128 stands for zero in the data rows.
Here are some points, one per row:
[114 115 48 102 120 157 119 125 124 93 150 156 127 80 111 173 174 53 149 91 111 79 165 149 89 53 151 115 150 148 173 93 101 137 139 80 54 145 82 138 88 75 109 206 144 73 47 140 126 101 160 146 73 202 118 173 102 142 82 166 167 181 121 120]
[106 106 177 57 100 128 133 122 85 149 127 151 119 106 119 140 112 141 172 149 178 110 136 153 164 125 161 183 96 123 150 116 152 119 106 151 145 174 139 216 128 218 192 91 167 188 24 56 73 183 194 95 165 206 110 148 89 168 147 192 159 62 31 179]
[126 163 154 154 97 97 161 32 148 84 144 150 123 152 86 178 176 136 181 145 122 138 113 75 101 91 131 106 177 130 124 166 113 129 74 137 175 104 147 109 69 212 177 121 126 141 120 241 203 205 80 142 100 171 187 68 158 167 133 167 191 117 204 156]
[122 141 136 154 103 158 164 138 123 120 120 136 146 101 127 113 118 98 147 157 100 162 162 164 173 120 94 160 91 117 100 90 159 87 106 150 205 160 160 38 157 147 172 71 88 138 116 119 41 14 143 136 109 201 249 176 78 7 153 180 199 92 93 164]
[77 101 166 22 68 105 95 85 85 167 131 166 65 88 82 82 119 104 82 203 116 100 113 107 89 48 100 95 147 64 0 199 69 106 147 81 110 108 95 63 97 75 106 88 105 100 171 128 65 179 107 170 132 123 87 81 124 81 94 53 109 119 72 96]
[156 18 164 121 132 154 119 134 154 167 204 150 206 188 113 116 156 94 191 97 133 197 46 57 115 72 181 91 151 106 143 131 144 188 193 133 166 176 121 58 140 101 123 126 160 134 119 67 87 141 182 88 173 74 116 129 139 159 200 103 162 108 198 121]
[122 74 129 92 125 144 120 137 68 148 108 95 137 155 158 84 100 157 178 63 133 156 141 158 134 129 190 168 147 119 186 176 137 73 189 158 194 125 148 191 33 93 141 78 158 71 152 188 128 135 39 199 154 194 153 179 178 163 73 97 125 102 151 107]
[38 109 255 117 114 84 149 165 195 87 133 177 155 146 134 151 90 157 85 83 133 125 138 241 172 116 147 94 163 139 152 118 159 179 129 106 91 117 99 117 131 86 115 148 125 112 123 141 164 107 106 122 110 165 129 85 67 114 120 134 83 148 160 107]
[147 180 83 169 237 70 73 137 112 150 100 136 178 119 89 63 201 104 127 127 129 174 142 224 155 96 133 124 157 111 100 175 158 150 93 181 74 132 149 114 153 125 94 66 143 132 138 133 85 189 144 137 178 122 156 174 122 160 152 98 87 123 138 201]
[235 172 94 177 66 126 56 91 118 102 136 110 94 154 146 135 96 163 123 148 186 139 129 150 93 113 200 123 177 68 108 104 213 108 197 50 160 173 168 92 163 124 136 125 164 149 153 108 137 151 82 60 126 130 113 111 69 143 114 119 101 138 114 167]
[173 126 74 120 156 37 116 124 255 114 48 146 96 164 117 118 134 152 178 183 123 145 132 118 156 116 122 148 113 126 143 149 134 64 160 201 114 198 140 158 145 97 170 164 136 162 141 168 39 135 103 138 62 91 78 126 118 100 203 116 112 99 121 93]
[85 79 154 153 120 106 65 170 66 39 175 148 104 203 181 152 111 124 199 46 112 120 201 82 76 146 89 195 140 106 122 220 123 86 72 143 97 71 164 118 190 158 124 156 111 162 176 91 126 143 147 111 95 99 69 138 185 55 156 143 134 228 85 168]
[103 126 98 120 161 180 98 91 166 117 131 140 96 243 158 123 141 158 154 169 167 101 71 124 117 102 128 132 182 201 144 164 63 210 173 167 187 132 151 147 130 112 137 98 174 113 158 170 223 107 156 188 145 167 188 154 121 117 103 119 110 111 49 119]
[118 113 97 121 182 133 100 148 101 183 37 147 149 126 190 117 175 113 157 146 126 122 201 118 184 171 122 121 110 51 123 56 153 147 103 122 192 86 112 100 231 129 86 137 125 85 46 146 174 150 82 115 128 104 106 59 100 152 129 124 183 149 91 35]
[162 124 98 142 139 152 144 123 100 175 53 195 194 110 84 100 90 167 74 136 104 246 71 80 107 91 147 227 89 164 139 154 124 135 120 124 88 67 70 136 119 142 119 159 74 126 107 131 186 80 104 107 71 160 103 90 85 140 121 134 79 149 89 152]
[109 88 164 99 204 152 159 110 84 216 158 130 88 129 104 119 84 107 76 178 182 102 164 147 150 143 120 205 134 129 148 79 139 208 95 104 45 199 209 71 154 167 183 184 183 177 145 157 167 78 66 180 112 59 80 175 202 83 47 115 189 116 216 153]
[131 101 94 73 92 148 185 166 127 100 137 169 184 72 104 177 122 117 125 72 186 88 148 151 139 141 143 131 144 152 99 92 106 206 101 93 163 88 124 127 71 171 97 128 189 172 159 110 109 136 71 156 60 31 181 126 108 87 154 142 27 134 123 88]
[129 96 81 117 64 129 178 224 122 143 214 144 79 82 114 160 74 105 147 123 102 78 140 113 137 128 184 158 150 200 144 140 111 95 117 168 77 142 139 108 156 143 90 106 95 76 126 177 172 99 109 137 198 88 117 90 20 169 157 145 124 121 158 70]
[27 158 73 111 94 114 109 125 152 83 146 157 166 91 95 130 77 22 120 111 104 121 109 159 124 209 137 124 112 113 195 98 96 122 130 77 198 142 120 106 107 150 124 166 135 143 165 139 181 123 161 155 192 144 40 117 93 98 96 116 72 120 163 138]
[102 170 131 136 202 127 183 80 48 91 136 182 73 106 146 163 143 125 123 118 105 162 139 94 187 143 147 63 61 88 78 148 124 95 181 187 139 181 138 205 116 62 114 148 150 155 126 102 163 123 145 53 137 88 182 143 137 136 123 67 108 109 148 165]
[185 133 115 81 125 158 71 136 88 75 84 66 164 128 86 114 88 219 50 121 24 120 112 141 157 114 117 76 88 167 136 115 80 117 100 174 123 146 164 114 92 154 107 152 177 113 59 99 148 145 148 192 152 138 108 96 98 75 134 145 136 197 170 111]
[227 166 204 204 79 13 93 137 151 124 176 155 196 106 124 156 139 87 138 145 154 135 96 73 99 122 98 129 104 94 134 114 147 125 116 155 124 113 188 156 80 105 127 101 155 158 141 132 191 119 168 192 147 141 161 168 162 157 39 95 142 131 90 14]
[153 60 125 93 0 210 63 148 161 101 138 92 126 125 115 100 219 91 80 129 72 176 125 162 181 164 86 101 66 161 110 85 133 154 116 181 100 78 129 142 180 147 130 136 117 195 135 198 140 111 107 72 75 149 99 135 143 204 85 80 114 86 116 155]
[163 175 138 133 29 85 130 99 137 143 92 152 116 126 142 148 124 108 87 125 118 125 100 141 114 165 124 136 163 171 147 172 148 137 154 67 145 82 96 192 197 89 111 161 165 97 129 39 119 146 150 197 158 75 170 187 167 141 217 112 237 97 176 167]
[32 142 127 144 177 115 147 178 129 87 107 128 119 120 126 165 151 213 106 199 66 73 94 129 67 83 154 198 67 131 100 73 137 52 161 107 177 148 164 111 143 84 90 99 165 147 157 116 133 142 145 69 122 96 162 159 194 224 145 114 126 120 134 161]
[119 136 77 117 151 183 165 106 136 153 114 111 89 123 114 87 83 148 116 96 105 133 160 178 132 180 77 132 136 61 61 111 255 167 170 145 134 79 137 116 68 106 68 142 97 194 111 156 151 111 198 131 128 126 84 109 149 180 189 186 183 186 93 73]
[141 156 149 163 143 155 153 142 174 109 71 57 106 131 123 62 91 74 148 171 165 189 219 108 118 50 134 104 122 157 142 185 89 124 121 76 167 119 134 169 143 56 153 98 143 208 138 86 107 109 127 102 180 61 139 79 131 189 76 172 122 145 141 132]
[127 131 80 142 134 140 96 163 120 96 118 146 147 131 64 191 80 146 133 126 122 39 68 177 104 160 115 87 53 81 130 137 107 191 188 187 68 91 30 134 137 161 188 101 95 94 97 119 83 81 88 140 158 151 148 92 169 124 84 175 142 160 159 129]
[162 166 145 131 171 168 149 156 144 138 145 67 159 164 150 196 176 129 74 172 171 110 215 90 87 159 215 150 106 109 79 141 96 135 177 73 118 125 126 174 143 107 88 121 67 161 138 178 82 162 160 147 162 176 127 152 141 71 159 120 131 80 181 129]
[108 142 43 126 98 51 75 94 210 186 117 99 131 103 162 42 144 163 128 84 173 123 175 122 139 68 108 124 73 146 89 132 143 134 155 154 120 172 176 146 121 142 132 111 51 93 125 65 178 166 147 71 111 133 167 118 201 84 130 155 110 98 153 157]
[123 113 190 96 160 39 64 94 121 140 165 51 86 159 76 73 145 99 79 86 137 96 144 64 79 193 64 134 200 62 110 74 38 77 113 97 100 122 86 123 115 137 77 133 117 125 85 121 127 12 72 63 140 108 141 185 83 154 196 182 83 125 98 171]
[154 127 145 91 167 164 135 179 110 173 141 152 193 81 105 143 140 95 80 147 195 109 60 159 228 171 164 63 199 171 152 113 77 62 122 87 101 110 199 133 90 125 203 129 103 81 233 147 145 123 132 80 80 99 84 102 198 115 153 198 204 186 65 134]
[154 165 142 146 147 156 207 139 166 123 68 68 72 108 176 113 178 129 137 99 63 68 137 90 145 115 165 149 182 53 156 127 125 127 171 69 61 115 100 115 148 148 198 41 149 154 170 77 169 155 156 118 118 162 117 173 124 83 139 86 105 88 167 104]
[182 142 130 126 112 117 170 128 188 149 154 120 120 136 108 159 181 186 148 151 182 87 138 85 186 178 68 178 159 154 189 172 169 98 83 114 155 105 83 101 86 107 78 151 164 94 143 105 97 128 184 115 172 160 165 82 142 122 52 42 105 168 156 192]
[98 54 138 175 182 130 113 152 74 110 156 58 107 149 183 125 70 62 110 116 136 111 136 104 69 153 106 134 159 102 140 72 168 88 108 129 104 118 146 197 157 164 207 158 65 77 137 107 80 157 214 223 46 116 204 14 121 141 167 59 53 157 120 174]
[73 177 149 162 150 111 148 49 89 93 140 37 84 173 72 167 163 79 108 71 105 98 65 106 111 100 120 133 126 219 161 115 168 151 131 129 103 102 151 122 105 104 50 102 72 91 149 88 47 184 47 104 127 89 66 79 112 79 72 110 157 43 44 74]
[126 103 115 149 162 143 122 168 120 158 59 193 91 105 154 87 156 194 107 95 115 189 117 108 16 200 88 59 85 187 129 62 105 131 116 170 104 123 92 113 57 155 137 123 162 103 177 119 110 146 126 142 148 143 110 115 54 106 84 181 168 148 146 127]
[134 180 162 186 58 200 183 43 159 133 133 135 133 137 205 145 151 159 205 177 142 141 80 128 144 153 112 142 109 108 131 100 101 125 79 92 67 153 160 160 103 108 105 98 113 36 99 136 72 128 124 166 188 95 98 158 155 112 143 145 36 182 155 167]
[160 145 139 141 173 106 137 155 116 114 163 27 119 78 254 117 97 104 129 189 128 162 119 169 176 114 109 115 86 123 73 161 155 145 69 162 186 170 0 70 119 185 117 191 125 107 135 123 163 121 111 123 83 128 86 190 146 162 134 156 162 121 102 99]
[134 146 93 138 160 167 165 140 95 156 102 173 167 108 113 105 54 206 119 85 118 117 127 132 69 130 66 13 163 167 144 142 119 131 69 110 150 132 138 107 205 154 126 171 62 199 97 155 114 110 121 76 117 197 105 172 168 186 138 68 99 74 93 66]
There is one direction along which these points spread out most. Take the direction at right angles to it along which they spread out most. Go by this last direction. For each point below, how far along it does it lie, from 0 to 99? The average is 50, and the first point in the table lies past the average. One standard deviation of the points above along it is 16.
[156 18 164 121 132 154 119 134 154 167 204 150 206 188 113 116 156 94 191 97 133 197 46 57 115 72 181 91 151 106 143 131 144 188 193 133 166 176 121 58 140 101 123 126 160 134 119 67 87 141 182 88 173 74 116 129 139 159 200 103 162 108 198 121] : 55
[134 146 93 138 160 167 165 140 95 156 102 173 167 108 113 105 54 206 119 85 118 117 127 132 69 130 66 13 163 167 144 142 119 131 69 110 150 132 138 107 205 154 126 171 62 199 97 155 114 110 121 76 117 197 105 172 168 186 138 68 99 74 93 66] : 27
[118 113 97 121 182 133 100 148 101 183 37 147 149 126 190 117 175 113 157 146 126 122 201 118 184 171 122 121 110 51 123 56 153 147 103 122 192 86 112 100 231 129 86 137 125 85 46 146 174 150 82 115 128 104 106 59 100 152 129 124 183 149 91 35] : 21
[85 79 154 153 120 106 65 170 66 39 175 148 104 203 181 152 111 124 199 46 112 120 201 82 76 146 89 195 140 106 122 220 123 86 72 143 97 71 164 118 190 158 124 156 111 162 176 91 126 143 147 111 95 99 69 138 185 55 156 143 134 228 85 168] : 53
[77 101 166 22 68 105 95 85 85 167 131 166 65 88 82 82 119 104 82 203 116 100 113 107 89 48 100 95 147 64 0 199 69 106 147 81 110 108 95 63 97 75 106 88 105 100 171 128 65 179 107 170 132 123 87 81 124 81 94 53 109 119 72 96] : 67
[227 166 204 204 79 13 93 137 151 124 176 155 196 106 124 156 139 87 138 145 154 135 96 73 99 122 98 129 104 94 134 114 147 125 116 155 124 113 188 156 80 105 127 101 155 158 141 132 191 119 168 192 147 141 161 168 162 157 39 95 142 131 90 14] : 67
[126 103 115 149 162 143 122 168 120 158 59 193 91 105 154 87 156 194 107 95 115 189 117 108 16 200 88 59 85 187 129 62 105 131 116 170 104 123 92 113 57 155 137 123 162 103 177 119 110 146 126 142 148 143 110 115 54 106 84 181 168 148 146 127] : 45
[160 145 139 141 173 106 137 155 116 114 163 27 119 78 254 117 97 104 129 189 128 162 119 169 176 114 109 115 86 123 73 161 155 145 69 162 186 170 0 70 119 185 117 191 125 107 135 123 163 121 111 123 83 128 86 190 146 162 134 156 162 121 102 99] : 22
[153 60 125 93 0 210 63 148 161 101 138 92 126 125 115 100 219 91 80 129 72 176 125 162 181 164 86 101 66 161 110 85 133 154 116 181 100 78 129 142 180 147 130 136 117 195 135 198 140 111 107 72 75 149 99 135 143 204 85 80 114 86 116 155] : 33
[182 142 130 126 112 117 170 128 188 149 154 120 120 136 108 159 181 186 148 151 182 87 138 85 186 178 68 178 159 154 189 172 169 98 83 114 155 105 83 101 86 107 78 151 164 94 143 105 97 128 184 115 172 160 165 82 142 122 52 42 105 168 156 192] : 69
[73 177 149 162 150 111 148 49 89 93 140 37 84 173 72 167 163 79 108 71 105 98 65 106 111 100 120 133 126 219 161 115 168 151 131 129 103 102 151 122 105 104 50 102 72 91 149 88 47 184 47 104 127 89 66 79 112 79 72 110 157 43 44 74] : 72
[123 113 190 96 160 39 64 94 121 140 165 51 86 159 76 73 145 99 79 86 137 96 144 64 79 193 64 134 200 62 110 74 38 77 113 97 100 122 86 123 115 137 77 133 117 125 85 121 127 12 72 63 140 108 141 185 83 154 196 182 83 125 98 171] : 46
[129 96 81 117 64 129 178 224 122 143 214 144 79 82 114 160 74 105 147 123 102 78 140 113 137 128 184 158 150 200 144 140 111 95 117 168 77 142 139 108 156 143 90 106 95 76 126 177 172 99 109 137 198 88 117 90 20 169 157 145 124 121 158 70] : 67
[119 136 77 117 151 183 165 106 136 153 114 111 89 123 114 87 83 148 116 96 105 133 160 178 132 180 77 132 136 61 61 111 255 167 170 145 134 79 137 116 68 106 68 142 97 194 111 156 151 111 198 131 128 126 84 109 149 180 189 186 183 186 93 73] : 22
[106 106 177 57 100 128 133 122 85 149 127 151 119 106 119 140 112 141 172 149 178 110 136 153 164 125 161 183 96 123 150 116 152 119 106 151 145 174 139 216 128 218 192 91 167 188 24 56 73 183 194 95 165 206 110 148 89 168 147 192 159 62 31 179] : 30
